In the data rows, 128 means zero.
Here are some points, one per row:
[106 126 100  99 110 115 133 150 125  72  61 115 154 119 200  91  60 159
 154 131 128 155 110 116 159 128 148 140  84 212 165 121 114 118 144  73
  97  93 164 219 117 123 139 162 114 158 157 142]
[ 93  81 153  88 113 125 122 141 193 136 163 125 164 141 161 140 139  60
 130 132  90 106 171  74 157 146 120 175 104 130  98 111 156 112  76  98
 120 198  92 115 113 130  66 124 154 173 140 130]
[127 100 162 179 187 140 150 128 109 188 103  93 129 129 143 115 117 139
 105 160 118 124 102  95 144 122 100 140 166 116 189 110 139 117  67 102
 126  96 101 125  69 186  86 126 126 110 183 121]
[ 96  97 112 186  89  89 173 154 118 176 125  88  76 147  98  85 117 118
 185  96 163 157  94 106 145 114 110 178 136 104 124 149 128 186 126 134
 139 144 136  91  82  95 149 194 181 159 131 105]
[130 113 123 151 165 139 152 157 127  80 147 167 127  98 158 105 135  69
 175 144 159 109 125 108  61  60  80 188 169 133 113 167  51 114 139 113
  93 170 142 125 135 107  98  93 126 127 133 163]
[117  38 103 174 177  79  94 183  72 138 139 138 103 178 120 147 111 141
 136 148  57 114 163 139 106 126 134 167 123 157 138 135 106 142 151 115
 129 111 130 144 153  88 181 160  96 109 152 181]
[ 90 143 150 193 101 129 143 196 115 128 120  50 156 122 155 156 151 101
 130  84 112 173 178 170 172  99  56 125 153 109 141 142 104 100 135  98
 126 127 162 113 141 105 144  91 121 116  83 142]
[104 116 150 137  91  82  96 144 103 172 159 123  71 111 195 187 146  92
 171  98 155 109  91 115 120 187  94 164 168  96 117 110 110 103 146 142
 111  94  89 187 119 186 156 127 116 159 133 126]
[126 212 154 149 124 113 134 103 124 107 101 143 115 113 150 119 101 104
 140 130 108  83 170 165 128 178  59 145 117 122 186 159  98 157 104 128
 131 213 120  60  65 128 157 134 132 172 112 118]
[ 92  58 105 174  83 195 122 111  98  73 126 157 144 123 114 141 161 138
 166 176  90 142 120 151 134 149  88 181 206 163 108  85 109 131 157 120
 101 102 137 101 110 150 132 130 140 114 172 116]
[143  91 124 175 159 159 113 136 141 115 131 172 101  62 174 118 159  35
 120  61 132 110 135 118 120  59 130 123  99 155 173 110 161 152 124 146
 148  91 173  83 124 126 166 111 139 150 154 119]
[149  75 140 137 122 109  75 117 141 112 164 169 134 157  87 122 102 103
 126 115 189 152 103 116 127 194 107 130 148 167 130 138 104  98  65  94
 130 121 150 120 142 153 202 144  99 144  96 180]
[ 46 144 117 107 171 152  99 161 101 162 131 146 114 128 169 166 135 174
 128  84 161 170 131 134 105 144 133 193 115 100 111 132 124 134  97 109
  56 132 132 113  89 157 173 135  58 162 117  56]
[ 68 130 154 145 157 125 127 133 182 129 108  97 111 144 156 159 156 115
 100  90 122 121  79 111 146 105  86 192 164 142 156 123  85 152  79 143
  87 109  69 146 168 126 183 188 132  92 122  89]
[145 154 136 232 126 155 117 169 139 128 142 136 108  49 103 132 121  82
 104 128 122 148 110 141 116  83 120 132 100 179  76 117 151 191  95  97
  91 137 128 164 152 139  93  89 117 179  88 131]
[148 113 148 170 121 146 126 193 103 149 104 162 136  78 125 116 155 152
 122  75 125  93 135 106 146 133 104 225 139 117 173 136 179 101  71 113
 122 118  67 126  92 102  93 193 112 136 120 146]
[110 112 153 187 177  80  87 202 145  71 127 114 161 136 130 101 186 135
 157 113 117 114  82  91 189 143 109 167 133  81 202 119 131 136  77 123
 146 123 155 108 137 147  80 120  96 169 102  92]
[ 94 101 181  92 117 129 114 200 123  95 125 132 138 123 126  86 153 113
 144 153 156 137 146 168 188  67  94 139 112  82 156 158 177 124  97 128
  97  98  53 118  82 158 153 106 100 121  87 175]
[124 158 128 158 132  84 156 203 135 110 153 149 162  96 129 123  50 150
 136 101 146 115 122 172 122 112 151 195 155 128 123 107 176  89  80 177
 146 112  65  93 127 160 117  94 135 120 118 117]
[141 166  81 155 128 161 110 197 188 160 117  90 130 180 115  56 147 144
 138  85 138 113  92 158 140 112  75 156 141 116  79 133 160 145 173 114
 125 135 127  81 108 137 137 133 103 121 176 116]
[171 134 117  89 172 138 100 143  85 135  69  87  52 172 128 118 130 104
 123 100 130 107 174 147 154 149 174 185 162 143 119 123 124 119  86 110
 119  83 162 142 165 133 127  89 170 141  68 152]
[137 170 121 139 158 160 103 162 152  94 148 133  89 124  92 197 101 108
 144  75 127 165 115 118 189  84 188 170 161  78 130 129 112 101 131  85
 153 166  78 171  84 106 141 125  86 120 123 110]
[117 133 126 141  90 161 103 166 164 172 152 128  95  86 186 129  96 165
 107 104  83 130  71 140 146 145 135 145 140 103 119 145 125 148 180 104
 178 157 174  91 103 116  97 121 132  67  47 160]
[ 92  94 102 114 132 113 164 124 132 157 139 129 124  95 116 159 150 183
 103 123 150  61 112 190 132 110 121 153 128 126 177 155 159 114  87 129
 166 121 104 160  86 142 110  70 141 148 171 104]
[ 86 179 108 157 160 133 110  67 114 100 134 131 165 125 114 166 128 130
 147  93 116 138 157 113 119 120 109  85 123  81 120 158 173 152 161 167
 125  75 117 140 146 137  50 184 136 130  75 137]
[104 105 131 125 130 164 106 168 142 165 148 113 134 112 154 108  89 106
 206 104  90 118 193 130 133 126 116 102 169 126 168 143 124 146  37 163
 117 156 118 162 118 115  92 104  95 128  70  96]
[101  73 140 184 131 165 116 147 114 109  88 158  66 106 137 144 113  76
 124  87 152 123 101 121 176 136 107 112 130 132 147 173 165 126 120 149
  61 146 146  81 194 116  80 113 132 145 197 144]
[128 120 137 140  91 122  84  94 107 115 121 117 123 171 171 177 142 162
 124 129 150 117 110 140 103  90 151 101 195 101 129 120 212 127 102 134
 109 148 143 143 107 111 150 146 130 117  78  84]
[185 102 138 167  91 134 147 125 135 170 118 136 137 166 161 164 105 130
 135 107 101 136 121 125 188  53  80 205  96  90 119 167 101 114 150 138
 105  77 172  89  94 128  95 141 113 150 102 100]
[ 84 162 154 159 166 143  58 147  52 133 151 108 188 105 138 149 108  93
 139 136 124 110  83 138 174 101  98 144 122 123  89 136 168  97 140 194
  97 159 179 147  94  97 113 172 172 107 114 113]
[138 147  79 119 112 147  53 148 106 141 159 162  79 109 150 176 131 111
 140 150 155 167 115  97 132  86  91 178 152 173 185 121 150 154 124 110
  90 132  97  93 154 121 125  65 161 118 123  89]
[168 175 133  81 114 106 176 197 104 137 109 153 147 137 105 151 154  69
 124 136 106 143  61 147  85 177 107 113 143 124 132 144 108 159  90 125
  86  95 169  91 107 105 121 169 105 136 174 139]
[130 123 127 166 128 128 162 125 144 166 140 102 110 166 147 171 151 104
 179 110 167  92  95 134 171 119 101 151 109 214 159 105 143 106 158 135
 105 130 136  83 109  99  74 186  61  91  60 113]
[ 79 117 167 122 142 147 157 139 157 191  91 137 162  97 107 115 112 139
 117 139 147  97 100 131  96 115 141 178 118  77 200  78 121 115 189 127
  92 132 126 139 158 113 113  76 123 171 110 149]
[109 135 161  81 125 142  76 136 121 152 152 113 104 116  95 127 157 146
 146  74 118 177 119 191 113  60 117 143 157 147 161  91 100  95  77 131
 119 128 165 113 148 124  65 206 133 206 151 143]
[ 96  59 142 149 132 113  92 133 121 174  54 141 196 130 133 139 116  59
 121  86 188 120 127 186 115 137 143 177 118 120 171 130  89 145 142 133
 128 132 121 139 121 171  77 136 126  69 144 108]
[114 135 140  85 133 147  88 171 104 139 128  90 154 154 110 176 109 143
  95  51 122 133 113 114 144  79 128 149 170 185 130 143 105 183  90 186
 132 113 137 119 108 104 135  94  83 194 142 166]
[118 129 165 143 124 161 134 168  88 147 122 151 147 151 109  77 136  97
 100 109 135 171 106 135 102 130 137 143  77 134 136 151 121  91 157 161
 186 163  73 168 143 107 121  82 120 147  86  63]
[168  92 110  67 130 130 152 155  64 163 127 104 185  69 124 146 129 139
 125 108 126  90 104 103 180  76 120 110 168 119 116 150  90 136 142  85
 150 180 110  76 212 194 140 198 102 173 105 102]
[132  96 130 150 136 164 115 154 140 128 129 158 140 174 189 169 112 125
 158  86 138 108 120 144 150 119  87 107 103  92 130  94  89 138  33 122
 110 153  55 130 122  91  84 143 176 145 111 131]
[140 129 179 137 117 118 146 156 104  94 163 118 105 125 125 171 138 174
 120  71 149 132 180  97 156 108  85 104  85 109 145  96 114 146 118 145
  95 165 187 139 126 151 104 127 138  38 130 120]
[144 101 110 142 124 132 114 184 164 122  53  65 104  90 124 196 136 126
 156 136 138 162 156 120 124 110  60 138 100  94 128 113 132 119 111 214
 135 182 163 135 122 145 129 154 111 113  99 144]
[119 104  88 121 161 110 141 156 140 129 157 164 113 115 153 109 138 105
  54  95 162 170 142 121 234 126  94 160 206 114 136  98 112 117 118 174
 100 121 119 164 106 106  97 174 106 140  79 119]
[104 117 154  86 118 171 108 234 120 119 128 143  92 143 117 178  66  94
  91 155 166 117 142 139  85 119  81 147 138 144 162 144 119 133 158  74
 193  85 186 109 120 135  99 185 119 156  98 105]
[161  43 147 139 178 158 127 171 118 115 160  82 122 111 111 138 115 116
 137  60 134 120 108 147 127 178 111 121 103 148 161 162  95 127 186 177
  41 125  85 146 100 166  99 133 146 153  91  90]
[ 82 127 126 195 124 146 143 196 102 133 109 156 115 137 113 136 142  99
 105  86 136 121 118 125 119 113 183 128 102 146 163 142  61  91 143 158
  95 175 101 135  87 206 111 153 140 131  72 150]
[117  99 142  76 150 104 130 156  84 125  89 164  97 183 140 144 132 111
 145  37  94 155  73 140 128 102  57 160 183 174 125 105 170 149 110 107
 132 154 138 148 129 179  91 116 148 157  87 168]
There is one direction along which these points spread out most. Take the direction at right angles to it along which they spread out most. Go by this last direction. Where along it does each point below lie, from 0 to 99? 50 is the average, and the first point above lies past it. One standard deviation of the points above along it is 16.
[ 92  94 102 114 132 113 164 124 132 157 139 129 124  95 116 159 150 183
 103 123 150  61 112 190 132 110 121 153 128 126 177 155 159 114  87 129
 166 121 104 160  86 142 110  70 141 148 171 104] 80
[106 126 100  99 110 115 133 150 125  72  61 115 154 119 200  91  60 159
 154 131 128 155 110 116 159 128 148 140  84 212 165 121 114 118 144  73
  97  93 164 219 117 123 139 162 114 158 157 142] 60
[171 134 117  89 172 138 100 143  85 135  69  87  52 172 128 118 130 104
 123 100 130 107 174 147 154 149 174 185 162 143 119 123 124 119  86 110
 119  83 162 142 165 133 127  89 170 141  68 152] 60
[126 212 154 149 124 113 134 103 124 107 101 143 115 113 150 119 101 104
 140 130 108  83 170 165 128 178  59 145 117 122 186 159  98 157 104 128
 131 213 120  60  65 128 157 134 132 172 112 118] 44
[130 123 127 166 128 128 162 125 144 166 140 102 110 166 147 171 151 104
 179 110 167  92  95 134 171 119 101 151 109 214 159 105 143 106 158 135
 105 130 136  83 109  99  74 186  61  91  60 113] 24
[101  73 140 184 131 165 116 147 114 109  88 158  66 106 137 144 113  76
 124  87 152 123 101 121 176 136 107 112 130 132 147 173 165 126 120 149
  61 146 146  81 194 116  80 113 132 145 197 144] 43
[145 154 136 232 126 155 117 169 139 128 142 136 108  49 103 132 121  82
 104 128 122 148 110 141 116  83 120 132 100 179  76 117 151 191  95  97
  91 137 128 164 152 139  93  89 117 179  88 131] 40
[132  96 130 150 136 164 115 154 140 128 129 158 140 174 189 169 112 125
 158  86 138 108 120 144 150 119  87 107 103  92 130  94  89 138  33 122
 110 153  55 130 122  91  84 143 176 145 111 131] 60
[109 135 161  81 125 142  76 136 121 152 152 113 104 116  95 127 157 146
 146  74 118 177 119 191 113  60 117 143 157 147 161  91 100  95  77 131
 119 128 165 113 148 124  65 206 133 206 151 143] 51
[144 101 110 142 124 132 114 184 164 122  53  65 104  90 124 196 136 126
 156 136 138 162 156 120 124 110  60 138 100  94 128 113 132 119 111 214
 135 182 163 135 122 145 129 154 111 113  99 144] 23
[ 92  58 105 174  83 195 122 111  98  73 126 157 144 123 114 141 161 138
 166 176  90 142 120 151 134 149  88 181 206 163 108  85 109 131 157 120
 101 102 137 101 110 150 132 130 140 114 172 116] 48
[138 147  79 119 112 147  53 148 106 141 159 162  79 109 150 176 131 111
 140 150 155 167 115  97 132  86  91 178 152 173 185 121 150 154 124 110
  90 132  97  93 154 121 125  65 161 118 123  89] 52
